128 stands for zero in the data rows.
Here is a table of points, one per row:
[ 90 154 142 153 168 166 197 137 132 121 161 115 172 131 169 176 136  72 146 116 103 144 118 100 194  96  95 107  88 110 112  73  92 132 122 102 161 150 100  88 181 178 185 104 131 136 158 120 172  96  75 156 140 129 186 161 137 151 126  89 114 178 120 181]
[161 131 112 127 179  76  48 107 104 197 103 168  60 109 174 116 146  90 114 181 126 101 111  74  95 140 128  96 141 126  98 120 129 126 118 205 129 182 161 133 137 129 180 134 127 193 112 134  59 130 106 203 139  96 159  91 162 124 107 128 151 138 108 133]
[111 138 146 141  97 115 143 159 155 123 222 108 102 184  60 155 163 134 135 109 137 130 114 158 131 110 127 136 103 133  72 125 116  63 141 129  87 156 117  70 143 214 137 126  91 152 122 161  92 141 122 131 195 126 127  81 124 112 111 162 114  90 183  64]
[216 122  50  59 191 136 157 165 118 147 118 167 112 118  79 125 125 132 130 163 113 125  97 134 103 155 121 109 186  78 120  88 113 170 112 123 168 106 151 188  99 156 104  78 143 155 141 110  95  95 114  84 146  97 129 138 157 182  95  67 124  88  91  90]
[172 100 130  99 122 128 113  41 123 142 168 125 127 209 142 158 164 117 122 206 134 117 135 128 137 113 114 178  97 102 135 116  98 190 141 148 134  77 161 178  93 139 131 101 101 134  94 210 147 160 145 140 142 131 109 117 101 111 148 101 108 179 179 142]
[152 138 135 108  76  82 118 120 149 111 140 217 154 112 136 136 105 102 145  87 177  84 132 156 149 151 121  78  50 103 136 156 179 141 111 139  91 114 118 128 137 134 150 141 165 112 140 147 135 171  47  81 140 139  94 140 109 130 134 133 115 169 119  93]
[ 56  97  92  72 157 188  85  85 112 241 163 128 154 118 138 123 133  98  97 107 225  81 165 151 120  92 147 126 124 145 185 156 150  51 189  99 168 122 128 122 154 114  96 109 116 115 124 152 183 149 149 127 154 110 146 113 141 118 119  76 166  94  68 158]
[127 116 145 128  39  81 106 132  93  28 102  87 146  65 123 128 138 129 124 162 147  56 119 156 152 129 109 136 158  95 149 118 129  48 142 159 171 128  99 129  69 145 125  92 127 132 161 139 170 128 118 166 128 124  94 151 172 134 130 149 110 126 103 144]
[115 109 108 164  69 162 101  73 134  81 115 120  99 149 112 116 138 173 140 115 153  76 121 104 114 165 103 118 153  97  78 127  97 139 116  49  92 151 139  85 130 122 125 102 142 129 106  87  90 155 143  80 100 111 119  86 124 186 132 122 142 181  97 181]
[151 149 155 165 108 149  81 168 151 200  96 105 180 137 137 149 106 160 134 122 119  54  88 124 191  89 166  87  65 118 127  75  94 165  94 139 110 210 106 162 169 152 110 102 131 101 147 145 169 121 175  83 116 155 170 127 156 107 125 145  98  94 157 152]
[ 51 157 150 142 136 142 116 175 121  28  90 123  86 155 108 106 148  98 118 105 148  71 145 117 100 118 116  91 148 170 132 128 161 218 122 176 136 119 123 124 118  77  65 164  57 135 105 168 104  96 104 139 127 130 158 153 120 128 142  50 160  96 168 129]
[ 77 127 102 164 143 108  20 152 168  84 147 179 188 155  77 149 113  90 143  90  80 128 127 107 144  83 142 161 181 104 152 101 124 118  98 114 157  94 164 156 198 133 142 146 194 123 161 106 166 133 167 168 111 146 189 156 144 132 127 153 132 120 141 118]
[159 107 135  89 199 173  62 120 125 120 111 139 119 136 121  99 133 114 104 139 189 180 138 164 128 104  94 119  94 193 146 129 127  86 117  83 128 203 178 104  30 115 161  92 209  74 113 153 159 118 124 160 149 132 176 137 104 128 121 111 153 102 164 158]
[ 96 140 167 101 146 117 123 129 170 127  87 121 137 111 181 176  92 104 133 133 231 180 141 128 160 143 101 156 185 108  93 141 116 146 111 140 122  70 130 110 112 155 102  80 109 118 103 133  96 127 182 105 123 131 128 126 147 148 163 209  92 110  82 115]
[145 123 116 131 176  79 129 103 106 134 122 128 126 141 124  94 122  97 120 112  85 188 111 109 157 166  81 170 128 135  84 114 144 104 154 133  96 123 122 184 122 154   0 128 133 119 147 145 127 187  72 117 127 145 123 102 147 112  87 145 134  99 108 191]
[201 197 118 190 150  55 160 157 148 162 124  68 100 122 121 131 122 121 119 103 147  70 137 146 133 114 122 100 135 147 131 145 143  82 143  96 141  17 161 104 124 125 122 191 158 134 127 100 100 104 165 110 103 151 107 138 116 127 120  88 119 145 180 158]
[125 108 120 153  97 127 141 202 120 155 146  91 148 154  67 116  74 121 123 145 166 108 146  43 129 162 168 219 130 170 107 152 129 148  90 127 116  97  66 145  92 104 186 146 152 144  93 119 107 111  82 137 123 156  86 143 100 129 120 110 148 110 120 135]
[131 123 168 118  64 125 114  97 114 165 132 134 107 132 168 149 147 118 115  52 111 174 128 131 161  83 168 162 193 119 144 135 112 143 170 140  84 166 156 175  64 174 146 138 110  94 107  50 134 159 117 147 156 125  93 132 137 149 137  70 103 138 117 101]
[207  86 162  65 133 114  98  71  90  83 140  85 109  73 141 127 157  87 148  90 146 151 118  59 105 115 147 112 148 131 113 131  96 159  99  95 120 131  79  82 173 163  91 141 142 129 132 137 156 109 143 107 152 110  87 106  78  63 148 145 122 125 142  99]
[156 166  94 133 170 153 114 172 138 102 173  92 141 171 144  93  83 169 124 161 153 112 140 171 125 135 128  71 151 138 134 177 115 180 152  53  95 138 107 148 166 135  98 158 107 144 118  82 124 137 109 234  96 155  63 150 143 122 111 185 101 159 110  89]
[139 177  97 124 137 105 205  96 157 147 143 134 162 134 122  93 108 156 142  89 133  99 127 120 116  76 130 153 203 145 130  65 135 149 156 135 130 203 112 119 109  84 159 182 135 143 171 194 163 103 142 105 112 144 210 175 158 144 117 190 163 166 116 122]
[128 107 105 221  70 125  96 108 104 139 141 129 152  89 188 177 130 132 118 198 115 187 124 132 108  81 149 108 138 119 154 103 175 140 110  82 116  94 122  77  79  90  64 128 102 107 137  97 129 148  86  92 183 108 140 147 127 148 131 166 147 118 129 120]
[111 110 132 185 145 121  99  99 120  79 127 137 132 207 172 100 121 194 152 143 151 203 101 145 119 134 173  83 121 116 105 123 125  71 147 185 114  88  63 161 110 145 143 125 147 138 125 116 132  69 142  76 128 112 102 107 111  99 120  80 117 154  96 108]
[154 190  51   0 138 152  78 155 105 121 126 113  88 124 153 134 115 146 123 171  97 182 103 126 105 177 132 186 109  78  99  99 152  96 128 175 110 153 110  96 166  78 122 181 138 155 129 111  82 137 141 105  92 132 144 134 175 178 124  77 107 112 167 156]
[ 71 145 164 101 112  70 203 127 149 117 102 185 110 130 137  93 154 216 131 161 150 128 134  85 119 119 158 141 113 164 153 119  83 149 144 107 136  93 161 106 184 103 123 124 159 147 117 110 127 108  77 149  96 113  71 137 135 131 128 127 149  42 185 142]
[139  50 122 102 169 177 196 145  88 118 109 208 134 144 183 135 149 121 113 145 146  70 114 126 121 175 147 137 172 159 147 148 121  62 123 151 106 125 130 121 128 158 131 124 111  68 121 106 145 169 177 134 198 139 181 101 123  82 131 148 129 161 180 161]
[179 170 148 155  74 189 180 140 132 131  96 160 130 134 101 131 109 139 127 141  86 131 152 169 122  65 134 179 151 116 132 177 151 129 100 184 165 134 133  52 122 112  52 109 183 143  90 119 124 112 120 151  95 117 114  98 106 102 138 128 130 140  85 133]
[ 74 116 130 129  92  61 181 155 120 117 129 141 123  64 106 155 109 189 109 159 137 178 146 111 112  98  66 127  99 130 159 151 147 110  86  70 151 196 142 188 141 123  97 162 108 126 108 137  98 105 163 125 115 133 132 119 124  98 156  82 139 185  97 104]
[ 99 101 105 100 126  79 136 172 130 167  89 112 165 178  76  88 106  70 127  99  96 168 116 144 146 127 207  97  67 121 129 116 101 143 119 106 202 141 163  65 121 106 130 116  60 115 137 108 145 121 152 124  91 129 149 164 178 132  97 162 140 214 124 125]
[113 148 114 126 109 110 190  49 145 115 130 123 152 112 129 128 102  65 144 113  64 106 120 151 110 133 131  87 111 111 103 122 130  72  79 108  55 104 111 155  99  87 148 106  87 107  66 120 132 116 162 186 112 129 115 117 107 133 138 118 112  62  88 108]
[151 137 110 191 167 200 127 131 150  76 129 151 133   9 114 105 133 148 124 108 113 146 112 124 150 130 183 175  54 151  85 115 103 172 173 111 118  82 156 114 138 153 191 140  89 138 153 176 125 158 146 136 122 158 135  96 167  85 114 100 122 121 136  80]
[120 164 146 135 127 183 147 159 164 115 115 114 107 115 135 156 166 116 135  95 129 111 157  78  83 161 152 138  87 141 201 118 110  67 129 149 151 138 136 212  95  80  87 119 105 154 144 114  87  99  65 120  52 105 122 108  81 137 155 184 156 168 167  92]
[130 149 149 101 163 108  97 147 165  84 140 109 128 146 138 130  77 177 119 141   5  77 181 110 129 112 116 108 148 183 144 186 108 110 150 119 151 136 140 101 127 119 179 124  88 133 116 130 103 152 107  35 132 146  74 142 103 122 126 133 126 103  84 131]
[ 67 128 163 108 139 147 109 130 101 209  95 111 115 156 134 127 142 205 151  87  50 100  92 120 116 147  81 131  98 123 114 142 119 166 109  97 105  30  88  95  94 176 161 144 147 110 182 168 134 125 109 172 140 132 155 107 115 102 143 140 104 138 142  69]
[138 123 151 178 151 139 124 119 126 167  61 106 122 134  97 116 133 113 130 141 128 150 108 208 137 150 114 180 190 136 124 124 145 101  99 104 152 162 127 139 252 107 196 131  66 116 154 156 151 129  59 108  97 139 138 154 116 135 126 112 120 129 165  87]
[184 132 151 140  44 160 159 175 148 136 131 128 127 138  97 111 129 138 129 108 137 216 158  83  91 136  81  28 147 132 151 159 140 142 147 157 155 101 122 161 143  81 173 126  88 133 168 145 125 146 148 167 121 127 127 127 144 131 163 127 155  83 138 201]
[ 53  99 107 134 156 142 179  98 102 115 125  73 117 129 125 174 140 113 112 126 126 158 113 118 140 177 162  70 168  87 148 134 205 172 147 147 121 174 158 120 113 141 155 113 228 139 127 153 115 174 150 111 129 134  85 101 104 116 108 139  85 119 127 128]
[136  93 135 185 119  79 109 112 137 153 185 147 158  78 143 146 140 136 145 116 106 135 161 174 127 237 103 162 127 102 165 155 120 172 162 163 115 179 107  73 103 142  82  98 116 108 128  95 161  88 186 137 115 113 138 140  65 142 137 113 124 114 113 139]
[ 75  95 155  71 159 162 114 111 110 179 171 124  94  34  94  75 167 112 118 165 116 137 140 193 129 104 112 108 125 166  86 120 121 146 131 192 105  90 120 184 138 119 134 116 171 142  92  86 143 116 145  87 166 125 142 135 132 139 125 169 153 184 171 165]
[158  95 143 163 103 136 165 132  95  87 113 116 104 182 155 125 146 109 139 116 140 107 131 145 112 118  89 188  36 121 142 137 166 142 137 133 154 142 152 164 147 102 137 178 146 128 143  82 116 120 186 126 157  85 105 164 128 170 140 187 135  70  53 117]
These points spread out most along one direction. Take the direction at right angles to it along which they spread out most. Then take the direction at right angles to both along which they spread out most. Go by this last direction. Where along it does each point below lie, from 0 to 99? 50 is the average, and the first point above lies past it. One standard deviation of the points above along it is 16.
[ 74 116 130 129  92  61 181 155 120 117 129 141 123  64 106 155 109 189 109 159 137 178 146 111 112  98  66 127  99 130 159 151 147 110  86  70 151 196 142 188 141 123  97 162 108 126 108 137  98 105 163 125 115 133 132 119 124  98 156  82 139 185  97 104] 52
[172 100 130  99 122 128 113  41 123 142 168 125 127 209 142 158 164 117 122 206 134 117 135 128 137 113 114 178  97 102 135 116  98 190 141 148 134  77 161 178  93 139 131 101 101 134  94 210 147 160 145 140 142 131 109 117 101 111 148 101 108 179 179 142] 51
[179 170 148 155  74 189 180 140 132 131  96 160 130 134 101 131 109 139 127 141  86 131 152 169 122  65 134 179 151 116 132 177 151 129 100 184 165 134 133  52 122 112  52 109 183 143  90 119 124 112 120 151  95 117 114  98 106 102 138 128 130 140  85 133] 54
[131 123 168 118  64 125 114  97 114 165 132 134 107 132 168 149 147 118 115  52 111 174 128 131 161  83 168 162 193 119 144 135 112 143 170 140  84 166 156 175  64 174 146 138 110  94 107  50 134 159 117 147 156 125  93 132 137 149 137  70 103 138 117 101] 65
[120 164 146 135 127 183 147 159 164 115 115 114 107 115 135 156 166 116 135  95 129 111 157  78  83 161 152 138  87 141 201 118 110  67 129 149 151 138 136 212  95  80  87 119 105 154 144 114  87  99  65 120  52 105 122 108  81 137 155 184 156 168 167  92] 38
[145 123 116 131 176  79 129 103 106 134 122 128 126 141 124  94 122  97 120 112  85 188 111 109 157 166  81 170 128 135  84 114 144 104 154 133  96 123 122 184 122 154   0 128 133 119 147 145 127 187  72 117 127 145 123 102 147 112  87 145 134  99 108 191] 40
[113 148 114 126 109 110 190  49 145 115 130 123 152 112 129 128 102  65 144 113  64 106 120 151 110 133 131  87 111 111 103 122 130  72  79 108  55 104 111 155  99  87 148 106  87 107  66 120 132 116 162 186 112 129 115 117 107 133 138 118 112  62  88 108] 64
[ 90 154 142 153 168 166 197 137 132 121 161 115 172 131 169 176 136  72 146 116 103 144 118 100 194  96  95 107  88 110 112  73  92 132 122 102 161 150 100  88 181 178 185 104 131 136 158 120 172  96  75 156 140 129 186 161 137 151 126  89 114 178 120 181] 64
[ 75  95 155  71 159 162 114 111 110 179 171 124  94  34  94  75 167 112 118 165 116 137 140 193 129 104 112 108 125 166  86 120 121 146 131 192 105  90 120 184 138 119 134 116 171 142  92  86 143 116 145  87 166 125 142 135 132 139 125 169 153 184 171 165] 35
[127 116 145 128  39  81 106 132  93  28 102  87 146  65 123 128 138 129 124 162 147  56 119 156 152 129 109 136 158  95 149 118 129  48 142 159 171 128  99 129  69 145 125  92 127 132 161 139 170 128 118 166 128 124  94 151 172 134 130 149 110 126 103 144] 67
[136  93 135 185 119  79 109 112 137 153 185 147 158  78 143 146 140 136 145 116 106 135 161 174 127 237 103 162 127 102 165 155 120 172 162 163 115 179 107  73 103 142  82  98 116 108 128  95 161  88 186 137 115 113 138 140  65 142 137 113 124 114 113 139] 72
[139 177  97 124 137 105 205  96 157 147 143 134 162 134 122  93 108 156 142  89 133  99 127 120 116  76 130 153 203 145 130  65 135 149 156 135 130 203 112 119 109  84 159 182 135 143 171 194 163 103 142 105 112 144 210 175 158 144 117 190 163 166 116 122] 44
[156 166  94 133 170 153 114 172 138 102 173  92 141 171 144  93  83 169 124 161 153 112 140 171 125 135 128  71 151 138 134 177 115 180 152  53  95 138 107 148 166 135  98 158 107 144 118  82 124 137 109 234  96 155  63 150 143 122 111 185 101 159 110  89] 51
[115 109 108 164  69 162 101  73 134  81 115 120  99 149 112 116 138 173 140 115 153  76 121 104 114 165 103 118 153  97  78 127  97 139 116  49  92 151 139  85 130 122 125 102 142 129 106  87  90 155 143  80 100 111 119  86 124 186 132 122 142 181  97 181] 59
[138 123 151 178 151 139 124 119 126 167  61 106 122 134  97 116 133 113 130 141 128 150 108 208 137 150 114 180 190 136 124 124 145 101  99 104 152 162 127 139 252 107 196 131  66 116 154 156 151 129  59 108  97 139 138 154 116 135 126 112 120 129 165  87] 43
